A single turn carries every row of the set below to another of its rows. Some are shown first; where does it send the rows asked next?
J_211: [  2   0  15 -11 -12  -1   1   7 -13   1  -1   2  10  28  10 -10  22  -2
 -10  -5  -6 -17]
J_826: [  6 -12  16   4 -18  -6  -4  17   7   4  -5   8   7  -3   2 -13  28  -2
 -10   1 -11   0]
J_859: [  6  -5  -3 -38   0   7  -5   1   3   0   2  -5   3  -3   0   5  -1   2
  22   5   5 -13]
J_382: [  9 -13  14  18 -16  10 -14  11 -12   7 -10   1   5 -12  10  -6  11  -4
 -13  -1   4   2]
J_172: [-16  10 -21  -1  -8 -15   2   1  17 -11  -7  -1   8   3 -10  10  19   2
  10   0  12   6]
J_642: [ -5   7  11  12 -17   0  -1  -5   7   5   2  15   9   7  -4 -13  14  -1
 -29   4   1   4]
J_987: [ -6   6   7  21 -14   2  -5  -6  -6   8  -2  10  11   7   1 -10   5  -2
 -29   2   6   6]
J_634: [ -9  -6   3 -11   2  -5  -1  -7  -5  -1   7 -30  -2  -3 -19   8  -6  11
   8   2  23  -1]
J_617: [ -6 -15  -7 -20 -11   2   4  -3   5  -4   7  13 -11  -5   6  16  -2   9
  -4  -6 -21 -10]
J_333: [  8   9   1  -1   9  -6   3  20  15   6   6   8  -1   8 -10   1  20   7
   2   0  29  10]
J_935: [ -4  -4  14 -13  -9  -8   4  -5   3  -3  18 -22 -10   1 -19   5  -1  16
  17   1  14   2]
J_794: [  0   6   7  13   0  -1   3 -15   0  -8   5   8 -11  12  -7   8  10  -8
  21   4 -12 -26]
J_364: [ 16   4  -3 -28  -4   8  -5   3   3  -1  13  -3 -11  -7   9  17  -5   9
  20   1   4 -15]
J_294: [ -3   1   6  13   3  11  -4 -20  -6  -7  -3   2  -4   7 -11   6   5 -13
  18   9  -2 -27]
J_115: [  5   7   7 -11  -7  11  -5   5   1  -1   2  -3   0   9   2   8  16  -3
 -32   4   3 -32]
J_318: [ 11   4  10   5   1   6  -3  13   3   8   5   6   1   7 -10  -6  12   5
   9   0  36  16]
J_972: [ -9 -25   1 -21 -16  11  -1 -10  -5   1  -1  12  -1  -2   3   2  -6   5
   7  -3 -15  -3]
J_422: [ -7 -18 -11 -11  -8  12  -4  -6 -13   0   0   6  -5  -8  12  17 -15   6
  -4  -7 -10  -7]
J_223: [  9  -1  -9 -25   2   2  -5   5 -12   3   2  -8   0   1  17  11  -8   6
  26  -3   7  -8]
J_225: [ -7   1  -3  -9   3 -20   6   2  -1  -3  16 -26 -10   3  -9  15   0  18
   8  -4  13   0]
J_136: [  9   9  -1   7  11   7  -5  16   6   7   4   1  -2   0 -10   7   8   5
  -5   1  39   8]
J_202: [ 14   4  20   6 -19  20  -9   0 -21   2   7  -3  -4  13  14   3   4   0
 -13  -4   8 -17]
J_596: [  8  -4   3  11  -8  -1  -8  18   6   2  -3   2  -2 -16   8   8  20   0
 -29   0  -4  -9]
J_887: [ -4   7  -5  15  11  -2   1 -13  -6  -7  -3   2  -5  10  -3  14   6 -12
  12   5  -6 -30]
J_100: [ -7  10 -11  10 -16  11 -12 -10  13 -11  -3  -5  -2 -13 -14  18   2   0
   5   6  26   4]
J_135: [ -4   9  -1  13 -26  -2  -4  -7   3  -8   2   2  -2   5  -4   3   8   5
  28  -4  14  20]
J_405: [ -2  14   5  19 -16  -1  -2  -3   3   5   5  13   3   3   2  -3   8   2
 -36   1   2   2]

J_223 goes to J_364
J_202 goes to J_115
And these:
J_826 goes to J_382
J_318 goes to J_136
J_935 goes to J_634
J_972 goes to J_422
J_642 goes to J_987
J_294 goes to J_887
J_135 goes to J_100

A single turn carries every row of the set below to another of its rows. Some are shown first; where does it send the rows asked next?
J_647: [ 14  -8  -4  -8 -15 -39  -4   2  -2  -1 -19   8   9  27  -6   2 -12   4
   5   2   0  -3  -2 -19  -3  -8 -13  29 -11  -5  -7   2 -12 -11  -9   2
  24  -7   3  -7   8   3  22   1  -2   5]
J_37: [  1  -4 -15  -3  -6  -4 -25  -3 -15  -5  32   7  12  18  -5  14   2   0
  21  17  16  27   3 -23   2  -4  -1  17  12   7  -4  10 -22 -16   2 -12
   3 -12 -23  -9   4 -10  13 -10  10  10]
J_653: [ 19  -9 -14 -18  -2   2   0   1   4   7 -12   9  -2  16 -10  10 -17 -11
   5 -12   8  18  20   1  -8 -12  -3   9   1  10   3   3 -13 -14 -21  19
  15  -1  -7   1  11  17  13 -19  -7  -2]
J_52: [ 10  -2  14   1 -21  -2 -20   2  -5  15 -18  16   9  12   2  -4 -11  -4
   5  -6   0   4  22 -11  10 -21   3  20  13  11   5   9   1  -9   6   3
  20 -19  -7   3  14   4  27 -12   9   0]
J_874: [ -8 -30  10  -9   9  -2   1  -2  13   3 -18 -15   2  15 -22  -1  -7 -10
  10 -20   1   6   6 -11   9 -13 -12  10  10  -3   0  11 -11  -1  -6   7
  19  -8  -3  -4  19   6 -11  -7 -10   0]
J_381: [-19 -11  -2   7  -5  -4 -12  15 -24 -10  -2   0   7   5  -5  -7   2  -5
  -4   4   7  17 -11 -28  10  -8  -6  10  -8 -12 -12 -20  -5  -1   5 -20
   7 -13 -23  -1  -3 -17  -3  22  -2   2]
J_807: [  0  -4   3   9   8  -5 -21   4   3 -19   7  -1  11  13   1   0   2 -15
  -5   2 -10   5  -9   3  -1  -3  23  -3   9   4  -6  -1   8  -9  -4  -2
   2  -1 -21 -31 -12  25  -7  -9  -8   4]
J_258: [  4   5 -11   6  13 -15   2  -1   5  30  -9  -5  12   7 -15  12 -17  -8
  -6 -17  -3   8 -14  -6   1 -23  10   6  -7 -17   2  -2 -15   2   0 -12
  -2  -3  -1  -8  20  15  23  -4  -4 -13]
J_235: [  2   9  -2   6 -11 -14  -7  -4   5   0  19   8  11  17   1  18   1   9
   3  35   9   2  -8 -23 -15  12   0  -1  12  15  -7  21   0  -7   8 -16
   0 -14   5  -4   3   2   7 -11   9  12]
J_386: [-12 -12   4   3  10  -6 -11   8   0  29  22  -8  -6   4  11   1   0   3
   1  -2   9  23   1  -7  -7   2  11 -14   9  18  -2  10 -14   8  12 -11
  -5   6  -6   0 -15  17  -2  -1  13   5]
J_681: [  4  -1   1   9   9  -8 -21   0  -1 -20   6   2  11   8   3   3  -1 -19
  -4   5  -7   2  -9   4  -2  -5  17  -4   8   9  -1   1   8 -11  -2  -5
   6   1 -20 -31 -10  27  -7 -11  -8   7]
J_946: [  7  -6  14  17 -11   4 -13   1  10  -8  13  13   8   2 -10 -26   0  -2
  -1  -6  -6 -12   1 -15 -13  -2  -1  13   7 -15   5  -9  -4  -8  -2  -7
 -15   3  -7  17  -9   0 -15  -2   2   4]
J_784: [  5   1 -25   4  10  -5  14  -4  -8  -6  18  -6  11 -13  -7  14   8  -6
  -1   5   9  13 -16 -14   8   2 -17  18  -3   8 -10   8 -20  -1  16   4
 -19  -3 -10  -2 -12  10  -2   3  10   6]
J_389: [  3  -5  15  18 -11   0 -14   7  12  -9  12  16   4   3  -5 -26  -3  -4
   4  -6  -4 -11   4 -16 -17  -5  -4  10   6 -12   9  -5  -5  -6  -4  -8
 -12   2  -7  20  -9   4 -12  -3   6   8]
J_872: [ -5  -8  -4  -7  13   7 -12  10  11   7  -9  -9  14   1  -4 -11  -8   0
 -10 -13   7  -3   7  -9  12  -4  -6  41  11   1   4   9  -6  -2  -2   5
   7  -5 -18  -8  26  -6  24  -8  10  11]
J_783: [  1 -22  -8  -1 -13  -8   9  -5   4  18 -21   3 -11  11   7  19 -10  -7
 -13  -1  23   8   1 -10   7  -6  -3  11  -4  18 -13   3   6   6  -4  -3
  21 -20   7  -3   0   6  23 -15  -9  -7]
J_152: [  0  -2   2  -4   7 -16  -9  23  16  23 -12  -2  13   6 -16   9 -15   4
  -7  -7   1   2 -18 -17   7  -7 -10  21  19   2 -18 -11  -9  -7   2   6
  13  -8  15   1   5  10  23   6  12   8]
J_146: [ -1   5 -14  10  -9 -12   3  10  -8   5  21   6 -11  12  -3   1 -13   4
   5  17  13   3 -15 -16 -24   3  16 -12  -4   3   3  -4   8 -16 -16 -20
  13  -2 -13  -2   9   8  -2 -18  -7   8]
J_957: [ -9 -11  -2   2  -3  -1  -1 -13   9   9  -4  -8   0  10   4  -1 -14  -9
  -2 -33  -5   2  -7 -19   8 -31  -4  20   7  13 -13   5   6   7 -11  -8
  -1   0  12  -5   5  14   9 -19   2 -21]
J_95: [-19  -8  -1   5  -3  -3 -13  13 -24  -4   0  -2   9  -2  -6 -10   2  -1
  -5   3   8  18 -13 -30   6  -8  -7  12  -7 -10 -13 -16  -7   0   6 -15
   7  -7 -21  -3  -5 -21  -8  20   1  -2]
J_678: [  8   0 -24   3   6  -3  12  -8  -4  -8  20  -3  10 -11  -9  16   5  -7
   1   5  10  13 -15 -17   5   6 -19  21  -4   9 -10   2 -21   4  15   3
 -21  -1 -11   2 -13   8   5   1   4   7]
J_841: [-13  -8   6  -1   8  -4 -13   9  -5  30  21  -4  -5   8  10   8  -1   0
   0   4  13  25   1  -8  -5   0   9 -15   8  25  -1   7 -15  11  13 -11
  -2   9  -5   2 -11  13  -4  -2  10   2]
J_563: [ -4  -1 -12  35 -22  14   0   6 -11 -15  24  12  -6   2  -3   2  -7 -18
   7   3  12   4   5 -20 -11 -12  -1  -4  -1   1  -9 -10  13 -12  -4   3
   6 -22 -10  -2   3   6   5 -19  -1  -2]
J_461: [ -2  -1 -20  -7 -17 -23   8   1   1  21  -1  10  -9  11 -16  15 -20 -10
  -5  -6   1   2   4 -10  -4 -11  -3  27  -1   7   0  10 -10  -1  -5  -8
  -1 -23 -17  19  22  -2  21  -4   9 -14]
J_7: [ 12 -15  -2  20  -9   7  -2   5 -15 -11  21   5   6  15  -2  -2   9   5
  20   2  19  19  23 -24   3   0 -15   0  -6  -3 -10 -11 -23  -7  -6 -11
  15 -17   1   3  -6  -3   1 -14  -4   9]

J_461 goes to J_783
J_235 goes to J_146
J_841 goes to J_681
And these:
J_258 goes to J_957
J_784 goes to J_386

A single turn carries every row of the set below to another of its rows. Some are shown first; where does it send the rows asked next?
J_217: [  4  23   4 -30  -9  -2  16  -5 -20   4  -8 -25  -3 -17 -10 -10  -8  11
  11  -3  12  -9  15]
J_792: [  3  45   9 -12  10 -31   0  -2   0   0   3   0 -11  -6 -10  13  10 -18
  18 -11  24   9   2]
J_128: [ 17  27   6 -35  -1  -2   0  -1 -19  -4  -4  10 -19   3 -12   5 -11 -12
  -1 -27  12  17   5]
J_44: [ -5  13  24   3  -5 -16  10 -10   9   2  16   2 -14 -10  -6  -3  -4  13
   3 -15   1  28  17]
J_62: [-19  26  19  -4   3  -4  -1  -7  -5  -7  -5  -1   4   5 -40 -13 -11  12
  -1 -17  30  32  23]
J_339: [ 15  31   2 -36  -5 -26  17  -4 -14  -8  -1  13 -18  -6 -19   2   3 -15
   2 -19  11   8  20]
J_899: [ 14  23   3 -40 -10 -21  27  -6 -22  -4  -4  -7  -9 -12 -22 -18  -4   2
  -6 -16  23   1  16]
J_701: [  2  15   8 -29   1  -1  15  -6 -22   5   6 -31   6  -8 -17  -4  -5   6
 -11 -19  39   7  19]
J_195: [ -2  37   3 -23   6  -2  10  -4  -9   4 -10 -21  13  -4 -14 -14   0  12
  19   0  14  -8  -7]
J_806: [  1   8  30 -10   5 -12  16 -10   8  -7   3  -2 -21 -26 -23  -3   2   1
  16   0   7  25   7]
J_114: [  2  49   6 -16  11   1  -4  -4  10  -4  10  -6   5  12  -5  12  -5  -1
  11  -2  18   8   5]
J_311: [-10  16  22  -6  10  -6  -1 -12   3  -3   9   2  -1   8 -20 -12  -4  19
  -1 -30   9  34  18]
J_325: [ -2  25  28 -13  -5 -19  29 -10 -10 -13 -10   1  -2 -10 -30  -4  15  12
  12   7  18  33  -1]
J_278: [ 13  31  14 -29   4 -35  10  -1 -16  -6  -4   6 -10  -6 -19   5   6 -23
   5 -20  34  14   2]
J_514: [ -1  11  25 -13  -4 -13  29  -6  -5  -9  -9   2  -6  -8 -26  -6  22   8
   9   7  17  31  -4]
J_251: [ -5   5  25   4  -4 -15   2  -5  13   4  10   2 -15  -6  -8  -6  -5   6
   4 -10   7  23  21]
J_493: [-16  27  20  -3 -15 -15  18  -4 -12  -6 -14   2   9   5 -35  -7   5  11
  -2   3  33  30  14]
J_824: [-16  19  13   0 -16 -10  19  -1  -9  -4 -14  -1  -1   1 -35  -8   9   6
  -3  10  34  27  12]
J_620: [ 10  45   4 -25   6 -14   1  -2   3  -8   6  13 -12   7  -9  17   3 -15
  10 -13  10  11  14]
J_676: [  3  45   1 -16   2  -2  -7   3  -3   1  -4  10 -10   6 -16   6 -16 -20
   2 -15  19   9  -4]
J_850: [ -1  20  28  -5  -2 -16  22 -13   3  -8   5  -3 -19 -28 -21   1   0   7
  15   2   8  28   7]
J_51: [-16  21  15  -6   7   0  -3  -5  -6  -8  -9  -6  -7   5 -43 -15  -3  13
   3  -8  36  31  19]
J_752: [  7  27   5 -31  -3  -6  22  -7 -15   0   2 -25   8  -7 -19 -22 -10  17
  -7  -6  33  -3   6]
J_551: [ -5  40   4  -8  14 -15  -2  -6   4   8  12 -20   1   1   2  10  13   4
  17  -8  20   3   5]
J_544: [ 12  15  13 -34  -7 -21  18  -2 -25   0  -3  -7   1  -5 -20  -2  -1 -11
 -13 -22  40  12  11]
J_332: [ -5  46   0 -11   3  -6   1   3   1   7  -7  -2  11  11 -10  -4  -3  -4
   8  -4  18  -2 -14]
J_61: [ -6  10  21  -5  10  -9  -8  -6   3  -1   2   1  -4  15 -18 -18   4  20
   3 -21  17  32  16]
J_359: [ -3  25   5 -19  15   2   5  -8  -7   6  12 -37   9  -2  -5   2   6  16
   6 -15  28   4  12]
J_70: [  1  40   7 -18   8   4   6  -6   3   1   9 -25  15   6  -8  -8 -10  17
   1   1  30   1   1]
J_348: [ 16  14   5 -36 -16  -6  14  -3 -27   2  -5  -6 -12  -5  -2  -2  -6   2
  -2 -18   8   5  17]

J_332 goes to J_195
J_61 goes to J_51
And these:
J_359 goes to J_701
J_752 goes to J_899
J_850 goes to J_44

